In the data rows, the value 50 means zero.
Here are some points, each followed by its number:
tensor([54, 62, 77, 41, 67, 44, 49, 56, 35, 51, 70, 70, 41, 59, 21, 39, 58, 72, 64, 76, 49, 51, 53,
        82]) 0
tensor([51, 64, 30, 57, 28, 58, 42, 55, 59, 45, 57, 39, 68, 16, 76, 67, 56, 29, 62, 49, 53, 50, 41,
        76]) 1
tensor([67, 39, 42, 96, 76, 72, 74, 45, 23, 53, 34, 33, 58, 32, 60, 57, 76, 40, 84, 48, 57, 59, 47,
        29]) 2
tensor([37, 32, 53, 44, 63, 52, 47, 50, 47, 58, 42, 62, 46, 49, 50, 71, 44, 31, 42, 65, 47, 36, 47,
        35]) 3
tensor([59, 55, 61, 56, 54, 42, 46, 62, 62, 45, 15, 61, 52, 56, 43, 37, 22, 40, 15, 54, 51, 56, 25,
        14]) 4
tensor([48, 63, 47, 64, 55, 59, 45, 67, 65, 55, 22, 60, 36, 68, 42, 40, 14, 26, 23, 68, 51, 46, 31,
        12]) 5
tensor([58, 51, 31, 59, 51, 78, 79, 52, 61, 69, 72, 48, 50, 36, 42, 55, 64, 49, 55, 69, 46, 64, 59,
        57]) 6
tensor([53, 18, 47, 44, 55, 45, 51, 53, 42, 57, 31, 47, 47, 44, 32, 66, 55, 31, 45, 51, 70, 51, 62,
        41]) 7
tensor([51, 58, 64, 58, 37, 60, 49, 51, 59, 43, 43, 55, 62, 51, 61, 53, 40, 53, 30, 24, 35, 40, 49,
        40]) 8
tensor([73, 44, 56, 31, 4, 36, 39, 39, 63, 85, 62, 72, 49, 25, 49, 70, 49, 39, 31, 72, 54, 45, 67,
        57]) 9
tensor([43, 31, 33, 76, 70, 50, 63, 55, 47, 24, 32, 61, 28, 64, 57, 60, 56, 24, 53, 41, 59, 43, 56,
        44]) 10
tensor([52, 51, 34, 68, 66, 78, 47, 41, 42, 63, 41, 47, 54, 51, 55, 64, 61, 45, 70, 45, 53, 51, 46,
        39]) 11
tensor([35, 58, 37, 72, 44, 55, 58, 43, 67, 23, 26, 58, 50, 56, 53, 47, 38, 61, 46, 26, 75, 59, 30,
        57]) 12
New points follow, each followed by the numbers of its two nearest points above by angle, seen from the average point of the numbered points, nearest first.
tensor([14, 60, 61, 49, 22, 45, 53, 90, 34, 39, 54, 52, 46, 41, 35, 35, 26, 45, 40, 38, 69, 56, 52,
        47]) 12 8
tensor([29, 42, 54, 32, 66, 57, 42, 10, 44, 51, 48, 34, 35, 65, 56, 54, 58, 48, 55, 16, 32, 24, 53,
        54]) 8 11
tensor([13, 66, 56, 49, 20, 32, 42, 67, 60, 24, 58, 49, 68, 35, 46, 35, 51, 77, 46, 37, 63, 61, 42,
        63]) 12 8
tensor([69, 29, 52, 55, 49, 46, 64, 44, 36, 52, 57, 36, 43, 51, 62, 37, 55, 36, 65, 44, 42, 60, 50,
        39]) 2 6
tensor([45, 70, 49, 41, 48, 49, 34, 61, 54, 43, 50, 65, 46, 60, 59, 51, 55, 64, 46, 38, 66, 60, 43,
        49]) 12 0
tensor([62, 1, 63, 50, 36, 56, 48, 28, 31, 85, 55, 46, 46, 39, 40, 57, 52, 63, 62, 61, 35, 44, 86,
        44]) 9 7
tensor([62, 34, 55, 75, 64, 47, 52, 32, 40, 41, 33, 27, 44, 41, 67, 48, 45, 38, 69, 40, 31, 30, 68,
        27]) 2 10
tensor([46, 36, 28, 46, 37, 35, 79, 57, 62, 41, 41, 45, 63, 44, 53, 65, 68, 19, 48, 42, 67, 77, 49,
        72]) 1 7
tensor([45, 56, 27, 32, 62, 57, 33, 37, 61, 55, 75, 49, 33, 61, 58, 39, 72, 68, 68, 54, 15, 48, 61,
        64]) 0 6
tensor([46, 53, 48, 38, 56, 67, 39, 41, 71, 32, 43, 32, 54, 54, 71, 43, 34, 52, 58, 38, 39, 53, 64,
        52]) 8 12
tensor([36, 58, 60, 47, 53, 52, 54, 56, 55, 47, 57, 48, 55, 44, 56, 54, 41, 59, 36, 27, 26, 41, 50,
        46]) 8 0
tensor([45, 68, 52, 24, 39, 41, 28, 47, 61, 67, 65, 56, 59, 41, 48, 54, 61, 56, 33, 46, 45, 60, 41,
        47]) 9 8
tensor([51, 37, 43, 39, 32, 48, 49, 56, 28, 54, 57, 23, 62, 39, 71, 41, 57, 54, 60, 27, 31, 58, 57,
        43]) 1 8
tensor([32, 56, 49, 70, 51, 52, 68, 58, 52, 39, 42, 50, 51, 53, 44, 44, 26, 50, 41, 39, 60, 60, 38,
        39]) 12 4
tensor([37, 54, 50, 46, 35, 52, 58, 46, 47, 53, 54, 39, 53, 51, 56, 55, 49, 69, 56, 34, 56, 61, 53,
        58]) 12 8
